Which row each row swaps with, under one turn or mirror:
The rows were stretched afterwards, more along some directions than others.
J_930: [  2  -1  18  -9 -14 -15  11 -10 -10  -8   7 -14   4  -5   1   7]
J_739: [  2  -8   8  -3  -4 -10   2  -5  -8  -2   4   2   4   6   6   9]
J_805: [-1 -8  5 -2 -2 -9  1 -5 -8 -3  5  3  5  2  3 11]
J_112: [ -6  -6  18  -3  -5 -14  -3  -2   3  11   9   3   2   4  14  -4]
J_782: [ -8  -4   1 -10 -13 -26   1  -5  -2  -3  -6  -9   1   0  15   5]
J_168: [ -8   0  -6  -6  -6 -13  -4   3   6  -1  -7  10   5   4  16   1]
J_185: [-10  -5  15  -1  -4 -13  -3  -3   1  11   9   2  -1   1  11  -2]
J_747: [  1  -2  -9 -12   2   4   3   5  -8 -13   0  -1  -1  -7  -4  -2]
J_148: [-1  0 -2 -3  4 -8  4 -7 -7 -3 -1 -1  4 -2 -4  8]
J_631: [ -4  -8   1   4  -6 -14  -1  -4  -8  -2   3   4   7  10   9   8]
J_571: [ -2  -1  12  -8   0 -17  -9  -7   9   9   1  10   3  -7  -1   2]
J_212: [ -3   0  -2  -1  -8 -10   6   0  -5  -1  -5   4  -6  16  13  -6]
J_247: [-6 -3 -4 15  4  4  3  1  1  1 20  3 -5 -2 -3 -6]
J_193: [ -2   2   2   5   4 -11  -1  -9  -1  -6  11   6   1 -24 -13   5]
J_488: [ -6  -1  -4  -5   6  -1   6  -7   2   0  13  -1  -6 -16  -4   9]
J_453: [  1  -4   0 -23  -5 -14  14  -5   0 -10   5  -7   1  -5   9  13]
J_283: [-1  0 -4 16  2  3  1  2 -1  1 18  5 -5 -5 -7 -9]
J_33: [  1  -2  19  -9 -14 -14   9 -10 -10  -8   7 -14   5  -6  -1   8]
J_686: [ -4  -7  26  -3 -12 -23  -3   0  -1   8   7   3   5   3  14  -4]
J_438: [-2 -6 -1 10  5  4  4  0  6  0 15  1 -7 -3 -6 -4]
J_681: [  1  -3  -2  10   6   7   3   1   3   1  19   4  -8  -4  -8 -10]
J_446: [ -7   0  -8   3 -10 -20  -2   4  -5  -2  -1   1   1   0  12  -5]
J_149: [ -3  -7 -11 -12  -1   1   6   0  -8 -12   8  -3  -3  -4  -2   2]
J_474: [-2 -2  0  1 -5 -8  7 -1 -5  0 -3  5 -6 16 11 -7]
J_60: [ -2   6  11  14  -6 -17 -13   1  -4  -5  -9  10   7  -8  -2 -11]
J_925: [-2 -3  8 -6 -3 -7  7 -4 -5  5  2  4 -8 14  8 -1]
J_628: [  0  -3 -14  -9   3 -10  -3   6   3  -8 -12   2  -2  -4   8  -1]
J_893: [ -3  -7  -1   9  -3 -11  -3  -1  -7  -1   3   7   5  11   7   4]
J_357: [ -2   3  -1  -6  -9 -21  -6   0  -6  -9 -12   3   0   9   9   3]
J_254: [-10  -8  -9   1   4 -13  -3 -11   2  -7  13   1   1  -7  -5   5]
J_658: [ -2   0   2  -5  -1 -11   7  -8  -8  -5   2  -6   6  -1  -1  10]
J_180: [-2 -1  3 -2 -2 -4  6 -3 -5  3  0  6 -9 11  5 -5]
J_644: [ -5  -2  18  -1  -7 -11  -3   3   0  11   7   4  -1   3  10  -7]
J_435: [ -1   6   0  -1  -5 -17 -10   3  -6  -8 -14   6   0   3   3  -2]
J_457: [ -6   2  -6 -11 -10 -13   0   3   3  -8  -8   4   6   6  17   2]
J_128: [ -1   6  12  12  -5 -17 -13   1  -5  -5  -9   8   6 -10  -3  -9]

Swapped with J_254: J_571
Swapped with J_453: J_628
Swapped with J_247: J_644

